which system made each run:
Z_346, path 1 (9 x 22):
0: -34 -40 -30  22  17 -28 -21  40  11 -28 -19  -1  59  15  33 -24 -38   3  -5  36   9  20
1:  22   1 -21  -6  -5  61   0 -31  62  -3 -13   1  -5  28  14 -45  35  24   4  -7   2  50
2: -31 -21  34 -23 -28  37 -59   9 -10 -17  23  11 -27 -25  -5  -6  12 -50   4 -40  38 -17
3:  45   9  38 -14  27  29  24 -13 -58  -7 -27 -33  47 -18  24  36   1 -36  13   5   7   7
4:  56   5  -9   1 -35 -12  36  -1 -14  12  23 -21 -60 -33 -31  20  18  39  11   6 -30 -29
5: -23  -3 -49  12 -17 -69 -39  26 -31  -8  17  -2  33 -20 -17  17 -41  -6 -15  32 -12  -1
6:  -7  32 -35  24   2   0  22 -29  45   0 -19 -38  39  48  14 -35   4  29   4  49  11  25
7: -33 -49   6  13 -27  22 -31  22  53 -19  13  10 -31  -5  12 -46  29  22 -17 -26  37 -24
8:   4 -20  32 -19  18  42 -37  -9 -14 -23 -21   6  57 -21  36  21  -3 -33 -10 -32   3  50
Z_346, path 2 (9 x 22):
0:  58 -31  21  -7  13  41  10 -15 -16   3 -24   5  19 -29  19  13  52  32 -50 -43  -5 -11
1:   2  32  26 -10 -40 -13 -22 -26  -8  -1  42  -6 -19 -58 -22  64 -13   7   4 -24 -35  22
2: -22  13  13   6  -1 -46  26  31 -18  -9  -7 -49   0  13  -2  18 -54 -24  57  57  -2  -1
3:  39 -38 -66  14  15  -3  30  32  16  -1 -17   8  -8  32   5 -47  13  35   0  43 -15 -17
4: -13  -1 -57  -3 -29   7 -63 -28  20   2  16  41  16  -8 -10 -31  16   4 -47 -35  16  21
5: -46  42  60   1  -5  29 -20 -40   9  -5 -10 -46  34  11  13   9   9 -31   0 -11  47   7
6:  25 -41  66   8  15  29  47  27   2 -23  -3 -23 -25 -25  34  15  15  21  21  -5   6 -37
7:  54 -34 -23 -25 -11 -19 -10  26 -29  -4   3  30  -9 -47  -7  33 -20   8   3 -19 -55  40
8:  -5  59 -44 -17 -20 -12 -24 -19 -10  17  17 -23  -6  26 -41   9 -23 -34  37  48 -18  30
Z_776, path 3 (9 x 22):
0:  17 -42  32 -14  24  29 -30  18  19  -8 -42  -1  37  -9  34  22  18  24 -31 -24 -40  53
1:  22  -7   3 -12 -47  32  -4  -9  28 -33  45   0 -43 -48   2  10 -15  -2  60 -10 -12  42
2:  10 -21 -10 -15 -17 -26  -7  34 -63  -7 -32 -39   6  -9  -4 -15 -26 -56  33  20  41   1
3:  71  -3 -48   1  15  39  19  -8 -21   5 -13 -21  22  15  -3  -8  44  22 -19  41 -17 -26
4:  -6  11 -33  27 -56 -36 -19 -30   4  -2  39   3   3 -50 -19  -2  11  42 -48 -22  18 -24
5: -41   5  41  13  -6 -30 -33   6  14  -5 -41 -62  56   6  20  21 -10  21 -25  10   0  38
6:  14 -50  22  16   4  40  27  26  60 -36  13 -10 -21  -7  37  -8   4  44  37  15 -23   9
7:  16 -52 -38 -23 -31 -15 -40  34 -19 -14  -4  36 -18 -31   0 -29 -20 -32  14 -30  12  37
8:  38  28 -25 -26 -11  50 -28 -27 -27   1 -16 -48  33  14  -7  -1  22 -43  16  35   9  30
Z_723, path 4 (9 x 22):
0:  -4 -10 -49   6  47  43 -15  10  10  -2  -1  24  32  55  10 -34  22 -12 -21  41   1 -33
1:  -7   2  -1   8 -13  20  -2 -51  12  -7  15  48  11 -33  15 -27  19   2 -36 -70  50   0
2: -31  20  86 -24   1   3 -31  -6  -8  17 -28 -37   3   2  -3  48   7 -17 -13 -35  -7  21
3:  26  -7  37   6  28  23  53  19  -4 -26  23  -7 -13 -15  22  43 -24   1  58  33 -38 -12
4:  35 -22 -48  -8 -20 -64  33  30 -16  24 -17  29 -52  -6 -25 -25 -21  14  14 -11 -17  11
5: -12  45 -64  -8   7  -4 -44 -13  -7  29   6   2  22  50 -37  -3  10 -16 -27  40 -22  -7
6: -38  22  -1  42   4  19  27 -43  24 -20  26   9  36   8  26 -34   5   4 -13   4  66 -41
7: -18 -39  65  -3  13  -7  -7  14  17   9 -48   1   3  -5  24   1  24  30 -47 -62   9   6
8:  12   4  34 -21  15  43 -14  -1  18 -15  30  14  -8 -19  10  61 -13  -2  29  -4 -66  45
Z_723, path 5 (9 x 22):
0:  -8   1  -3  30 -33  18  13 -46  48 -38  40  19  12 -48  31 -18  -6  29   4 -32  33  21
1: -37 -23  58 -26 -18 -18 -46  41   7  10 -49 -40 -22  12  -3   4  -1 -15   6 -27   3  35
2:  45 -20  -5 -14  30  65   9  19 -13 -29  25   4   8  -5  19  24  -2 -28  46  44 -36   1
3:  38  -6 -38  -5 -51 -41  28  -8 -35   8   2  16 -41 -38 -23 -36  -9 -11  16 -29  39  -3
4:  -9  25 -12 -12   3 -17 -48   4 -39  30 -26 -47  33  31 -32  23  23  -7 -46  35 -14 -20
5:   1   9  -8  48  -1  23  44 -35  27 -38  45  -8  41 -25  33  -2  -1  41   0  28  22 -28
6: -23 -43  22   2 -32 -48 -20  30  31   6 -44 -12 -22 -12   5 -20   1  44 -27 -43   7  33
7:  -1  -5  -4 -21  17  58 -53  17  20 -17  13  -5  17  18  10  31  -3 -24  25  38 -54  42
8:  15 -12 -16   2 -31  13  36  -8  -8 -24  22  12 -32 -26   8 -43 -19 -39  61  -8  61  -2
Z_37, path 6 (9 x 22):
0:  21 -22 -52  -9 -16  28 -44  -1  37   1 -29 -11  19  24   3 -42  31  26 -23  11 -10  53
1: -30  -9   0   4 -41  50 -52 -13  23 -36  48  -6   1 -30   8 -19  13 -21   4  -8  49 -13
2:  22 -37  44 -10 -12   8  -1   8 -37 -23 -41 -38  34 -38  33   5  -8 -27  10 -22  40  29
3:  67 -23  14 -10 -25  33  10  10  -4 -10  10 -39 -34 -39  -4  34  32  34  14  12 -39  -2
4:  19   8 -55  15 -45 -49   2  -1 -36 -16  43  -5   1 -52 -20  10 -37  -2  20  27   5  -8
5:  20   6 -51  11 -18 -26  -1  -2  -5   8 -47 -58  40  27  -5 -32  10  16 -14  48  16  21
6:  -9 -36 -32  25 -26  32 -32   5  44 -24  23  -2   3  -4  11 -39  45  45 -38  11  24 -38
7: -19 -32   2  -1 -28  -5 -46  -4   9 -31  -7  10  39 -47  28  -9 -20 -11 -12 -41  29  58
8:  20  -8  46 -17 -24  54 -18   5  19 -21 -14 -69 -10 -12  16  14  15  -6  43  18  -8  43
Z_643, path 7 (9 x 22):
0:  -6 -68 -29  12 -24  -8 -32  40   4 -36  32  37 -12 -48  15 -22  -7   9  -8 -19  15 -18
1:  33  12 -30 -29 -23  17 -41 -26  -5   2 -36 -24  38  -3  -4  -4   4 -13  -2  -4  -8  86
2:  -1   8  23   5 -37  46  -8   0   8 -18  35 -61 -32  -6 -10  -3  30  -8  28  36  30 -49
3:  23 -51  -3   9  -9 -34  -1  27 -56 -24 -15   5  38 -59  23   6 -17  -5 -20 -19  29 -10
4:  59  12 -27 -12 -25   8  -5 -17  11  15 -16 -40  -1  -5 -17  16  31  51 -15  16 -51  45
5: -42   6 -24  28 -50 -17 -24  15  20 -31  57 -26 -16 -16  -8  -9 -22   3  28  44  24 -31
6:  14 -48 -10   5   5 -11  -2  22 -14 -16 -62 -25  57   0  39 -31 -10  -6  -7   3  34  37
7:  36 -19  -8 -14 -32  61 -29  -4  37  -2  16 -13 -37  -7  -9  -9  63  41 -19  -6 -22  -1
8: -27   5  -5  -3 -49 -14 -52  -6 -26 -30  43  -7  17 -57  -6  18 -35 -43  12  -7  31  10
Z_549, path 8 (9 x 22):
0: -25  -1  -6  22  18  45  23  -1   7 -25  40  22  -5  16  16 -35   2 -33  29  20  52 -64
1:  33 -34  10 -10 -13 -17   5  -5 -33  16 -54   1   8 -29   5 -19  30  13 -47 -63  37   1
2:  -2  40  26 -13   8  17 -27 -23   5  16  31  -4  -2  -6 -23  72  14  19 -23  -1 -70   3
3: -37  18  13  29   2 -44  52   0   4 -22  26   8   3 -15  17   2 -66 -14  55  17  21  -2
4:  24 -45 -14 -13  21 -21  10  51  -1  22 -74 -17 -13  45   2 -34  12  16  -6  15 -14  16
5:  11   8 -55  -8   8  49 -35 -21  21   0  53  64 -11   7 -17  -8  22  -4 -18  -3 -31 -11
6: -41  38  27   4 -27 -15  -2 -46 -10   1  -9  -9  15 -10  -1 -17 -13 -38   3 -40  77  11
7:  -1 -23  76   1  34  22   9  30   2   6 -33 -47   0  16  16  33  35  22 -19   6 -15 -37
8:  36 -26 -22   7   2 -15  26   6   0 -23  44  63 -12 -54  10  26 -30  25   8 -17 -43   6
Z_37, path 9 (9 x 22):
0:  30  34   1   0  11  42  19 -72 -13   4 -20   4  51 -10  16 -11  24 -11 -25 -32  38  22
1: -22  -1  67   2 -38 -20 -12   8   2  12  -3 -47 -44 -24 -14  26  25  27 -22 -31  13 -33
2:   0 -21   8  18  32 -29  13  27 -13 -28  17   7  43 -31  30  51 -48  15   9  29 -47   8
3:  31  15 -43  -1 -20 -10  49 -13  40  10  -9   0 -43  24  -9 -36 -13  26  46  15 -17  50
4: -31 -15 -46 -12 -12  -1 -60  40 -17   4  14   5 -20  30 -29 -29   5 -42  -5  26  17 -42
5:  17   8 -10   5  29  47   4 -44 -15 -11 -15  21  76   1  32 -16  17 -19 -32 -17  37   7
6:  -4   2  63  -6 -40   5  -4 -17  21  13 -11 -29 -47 -24  -9   9  38  31 -19 -60  15  -1
7: -17 -19  33   7  14 -23 -19  37 -23 -29  26  -9  23 -40  13  70 -40  -4  14  25 -43  -3
8:  49  11 -30   7   3  -5  76 -16  20  -4 -13  -9 -12  15  11 -20 -24  21  55  30 -17  42
Z_549, path 10 (9 x 22):
0: -27 -39  22  17  10  10  30   4  50 -20   7  52 -23  -8  36 -42 -11  11  15 -50  32   3
1:   4 -23  42 -47  13  10 -41  22 -18  22 -45  22 -20   4  -5  11   8 -30 -10 -59 -21  43
2:   8  39  27 -18  34  49  22 -19 -23   4  41  28 -23   7 -12  39  -4 -46  37   6 -22 -26
3:   8   6   5   7   3 -59  61   5 -55  20 -20   6 -27  -6 -14 -13 -20 -19  11 -16  40 -47
4:  14  16 -20   0  38 -29   8   3 -14  43 -30   9  13  39 -21  18  25  35 -61   9 -47 -21
5: -41  42 -22  29   7 -17  23 -42  53   0  45  54  -4  10   0 -10 -23  31  -5 -12  -8   7
6: -63 -13  41  -1  10 -31  -9  20  33   9 -52   0  -4  37  17 -33 -18  -9   1 -32  32  33
7:  13 -37  34 -23  53  70  -8  23  21  -6  -1  40 -16  20  24   7  22  -9   5 -18 -34   0
8:  21   9   6 -24 -14  -1  19 -18 -35   7  23  51 -45 -38 -15   7 -20 -46  30 -56  15   8
Z_776, path 11 (9 x 22):
0: -50  46  41  29   2 -18  18 -20  53  10  12 -40  -3  27  -1  25  -3  44  -1  25 -21  -7
1: -52 -49  24  20  32 -30  14  52  35 -19   1  41 -18  12  29 -18 -32  12   8  -8   0 -14
2:   5 -14 -24 -34  30  34 -24   6  21  11 -25  55  -7  37   5 -25  -3 -29  13 -24 -25  65
3:  -4  39   3 -21 -18  58 -15 -31 -10   0  41   3 -35   6 -20  -8  12 -63  37  -3  31 -17
4:  12  14  32   0  30 -13  38  -8 -73  17 -24  -4  20  -5   1  15   4 -39 -14 -16  41 -56
5:  40  24   6  -3  25 -17  37 -14  -8  34  -8  11 -10   4 -18  45  21  54 -37  -7 -63 -11
6: -52  32 -14  20 -17 -66  -6  -1  29   1  43  16 -19  -8 -24  24 -46  25   8  13 -30   6
7: -56  -1   1  13  31 -22   6  26  33  -1 -36  -8  22  66  19 -37 -31 -12  19  32  15  21
8:   0 -31 -12  -8  30  64  -6  11  43  -2  11  46 -30  38   9 -43  38  -3  -2 -13   2 -24
Z_766, path 12 (9 x 22):
0:  55 -34 -22 -21  -3  29 -22 -11   0   3 -15  33   7 -28   4   2  36  30 -45 -46 -30  36
1: -25  41  12 -12 -57  10 -52 -25   6 -11  46 -30 -16 -30 -25  32 -12 -26  25   4  -1  26
2:   6 -10  34  14  19  -7  40  25 -32 -17 -27 -57  31   3  28  10 -20 -20  35  48  30 -25
3:  68 -43 -34  -3   3   3  27  21   0  13 -12  17 -30  -9  -6 -14  38  56 -28  -6 -36 -17
4: -23  22 -57   2 -49 -29 -65 -19   5  -3  44  14  10 -24 -29   5 -17   0 -19   3 -13  25
5: -22  24  21  20   2  17  14 -23  15 -17 -24 -67  53  21  30 -14  -7 -12  21  38  49  16
6:  27 -68  35   5   4  24  17  39  13  -8 -20  -4 -31 -16  24 -14  42  40 -18 -23   8 -37
7:  17 -16 -25 -24 -21 -12 -57   7 -24  -7  19  35  12 -48 -14  35 -16  -8 -18 -26 -42  46
8:   5  53   2  -6 -26  22   7 -30   1  -9  10 -62   7  13  -7   9 -16 -31  58  48   8  32
Z_766, path 13 (9 x 22):
0: -42  43  12  -8  -2   2 -54 -11 -39  13  -4 -40  30  22 -23  16   7 -52 -21  18  28 -25
1:  33   5  39  24  33  28  74 -32  -1 -13   5  -7  25 -21  37  15  16  30  -4  -6  12 -34
2:  -2 -21   8  -9 -34 -64  -6  27   9  20 -12   9 -54 -26 -23  13  -5  44 -16 -42 -34  17
3: -29  20 -28   0  21   1 -41  12  16 -12  17  -4  43  27   0  27 -34 -19  18  60 -48  34
4:  14 -12 -15  15  -4  29  56  -7  27 -21  -3   0 -20  19  23 -67  -1  -8  51  12  55  -9
5:  -1 -35  -3 -23   2  -9 -50  28 -34  24 -35  13  -9   7 -20 -17  37 -12 -58 -39  16 -32
6:  12  46   9  -3   9  43 -15 -61  -4  -7  39  15  45 -29   6  53   5  -3 -17 -13 -26  23
7: -18  18  53  12 -36 -39  46   0   7   0  -6 -49 -45 -16  -4   6 -24   6  51  -4  25  -1
8:   8 -45  -8   0  49 -25  -4  68 -21   7 -27   1   9  26   5  17  -5  15 -18  38 -49 -26
Z_643, path 14 (9 x 22):
0:   4   0 -37  -8 -37   6 -17  -4  -6 -20  66  50 -37 -44 -18   0 -27 -27  35 -15   0   1
1:  14  25 -15 -19   4 -20   0 -10 -54  21 -56 -45  34  31 -10  -9 -10 -50  10  26  27  24
2:  25 -10   6  25  10  34  29   0   7  -2  21 -18  -6   2   5  -3  50  44 -28  20   6 -80
3: -19  -9 -15  16 -32 -67 -19 -10  -3  -6  11  39  16 -54  -2  10 -30  28 -38 -51   6  24
4: -15  26  19  -9   2   6 -19   0  37   8 -34 -61  12  45   0  18  -2  12  19  38 -39  58
5: -15 -46   8  18   4  35  18  35  27 -40  42  17 -33  -7  25 -29  -8 -10  48  17  28 -44
6:  38 -32 -33 -33   0  -9 -22   6 -43  12 -43  36  14 -15  -2 -23  -1 -30 -19 -46   8  42
7:  22  59  -5 -13 -13  55 -23 -42  -2  17  24 -40  -5  16 -31  27  44  -1  -6  28 -20 -14
8: -32  -1  27  35 -19 -43  29  -4 -29 -24  24 -13  11 -45  14   4 -32  -9   7  -3  58 -50

runs to name:
path 15 (2 x 22):
0:  25  16 -39  24   3 -28  42 -13  41  16 -11 -12  -2  24  -3  -9   6  76 -12  29 -42  18
1: -63 -24 -31  24 -27 -23 -41  23  58 -19  22  12  -6  13   2 -39 -16  23  -8  13  17  -1

Z_766
path 16 (2 x 22):
0:  26   7 -25  -2   3  15 -12 -42  24  20  -3  39  11  -5  -5  -2  41  50 -62 -47 -27  21
1: -70  33  41   6 -37 -11 -39 -19  33 -15  36 -15  -6 -17  -7  23 -29 -16  19 -16  11  26

Z_766
path 17 (2 x 22):
0:  46  -8   0  20  -7  33  38 -10 -12  -9   3 -52   2 -10   9 -11  47  26  -7  29  32 -61
1:   2 -30 -21  16 -40 -60 -23   9 -17  -5  11  11   6 -59  -9   9  -6  39 -51 -30   2  -9

Z_643
path 18 (2 x 22):
0:  50  25 -52   3 -46 -38  21 -34 -11  26  -6  -7 -20 -22 -35 -12  13  41 -20 -11  -5  14
1: -51  20  -1  18 -26 -34 -57  11   1  -1  12 -59  27   6 -19  25  -4  14 -28  46  -3 -23

Z_776
path 19 (2 x 22):
0:  -1   5  13 -14  -4  23 -45   5 -32  25  10 -14 -15   4 -32  25  55  -3 -56 -10  -3 -66
1:  -1  34  14  29  11 -10  37 -51 -17 -15  30  17  53 -47  22  40 -24  16 -16 -14  10  -7

Z_549
path 20 (2 x 22):
0:   8  31 -52  -6  -8 -66   5   0 -43  33 -39 -22  15  30 -33 -18 -21 -20  -5  25  13  10
1:  -7   6 -26  25  17  29 -12 -12  28   8   2 -13  24  43  -1 -23  51  37 -54  31   1 -50

Z_37
path 21 (2 x 22):
0:  -9  39 -38  36 -39  -1  30 -46  27 -13  43 -20  -2  -2  -6 -34   2  21  13  28  47 -32
1: -38 -35  26   9   7 -34 -28  29  -9  11 -48 -17  24  13   6 -15  22  12 -62 -22  33 -30

Z_776
path 22 (2 x 22):
0:  12 -23 -59 -18 -11  19 -41   9  19 -24  26  47  -1 -10   5 -18 -26 -25  31   3 -20  58
1:  -2  21  -9 -19 -23  34 -19 -15 -21   4 -15 -38  -7  27 -13 -38  13 -65  32  16  60   0

Z_766
path 23 (2 x 22):
0:  42 -16 -42 -26  42  49 -10  24 -20  16   9  40 -21  33 -14  -4  25 -24   2  22 -44 -27
1:  -2  59 -42   9 -21  -8  10 -67 -20  10  41  38  11 -17 -24  -9  -6 -20 -13 -25  35  -9

Z_776
path 24 (2 x 22):
0: -49  24   0  36  21  -7   7 -24  62 -16  21   9  40  17  24  14 -22  44  -9  21 -24  22
1: -48 -30  20   3  -1 -16  10  35  54  -8 -15  15 -40  28  14 -47 -27  -5  43 -14  20  27

Z_37
path 25 (2 x 22):
0: -15  -8  46 -13 -13  76 -42   4  12 -26  48 -17 -24 -18   4  24  23 -24  21  -1   5 -30
1:  50 -22  16  -8  -4  -5  37   5 -59 -21 -16 -11  19 -51  26  11 -29 -32  33 -10  28  11

Z_346
path 26 (2 x 22):
0:  -9 -47 -26  39  22 -40  37  27  16 -16 -17  27  27   2  35 -39 -14  44 -22   1  22 -22
1:  13  -5 -20 -22  -9  11 -38 -11  42  18 -29  20  -8  14  -9 -10  25  32 -30 -35 -40  73

Z_549
path 27 (2 x 22):
0:   8  37 -66  18   5 -42  -3 -21 -27  16  17   8  43   4 -23  19  -5  24 -45  35 -28 -20
1: -37  37 -18  37 -17 -28  24 -38  60   0  -6 -21  19  28   8 -31  -6  47  -9  18  23  17

Z_549
path 28 (2 x 22):
0: -24 -30  14 -13  16  -9  -2  69  -2  -1  13   8 -59  25 -11   3 -21 -29  47  25 -24 -32
1:  45 -11 -56 -15  38   8  23  -4 -48   7 -19  55  31   8   5 -32  -4 -43  -4  -6  12   0

Z_549
path 29 (2 x 22):
0: -19   4  25   5  44  30  19   7  69   5 -13  -5  -4  59  20   2  10  38   7  26 -44  16
1: -21 -46 -12  -2  -7  -3  -5  26  27 -22  25  68 -41 -19  11 -37 -26 -16  26 -40  18   6

Z_549
path 30 (2 x 22):
0:  38  19  -5  -7 -20  52 -27 -38  18 -22  19 -30  33 -29   9  35  13  12  10  20 -33  54
1:   1 -20  16  20 -58 -28  27  12  -7 -24   6 -48 -25 -45   6 -18 -16   5  40   7  53 -15

Z_776
path 31 (2 x 22):
0:  53 -46 -38 -20  -3  26  19  33  14   3  -8  28 -63  12  -3 -43  14   3  37  -1 -13  12
1: -12  13 -53 -20 -19   0 -68  -3 -45   8  22  21  11   1 -37 -11   2 -57 -20  -1  18 -20

Z_766
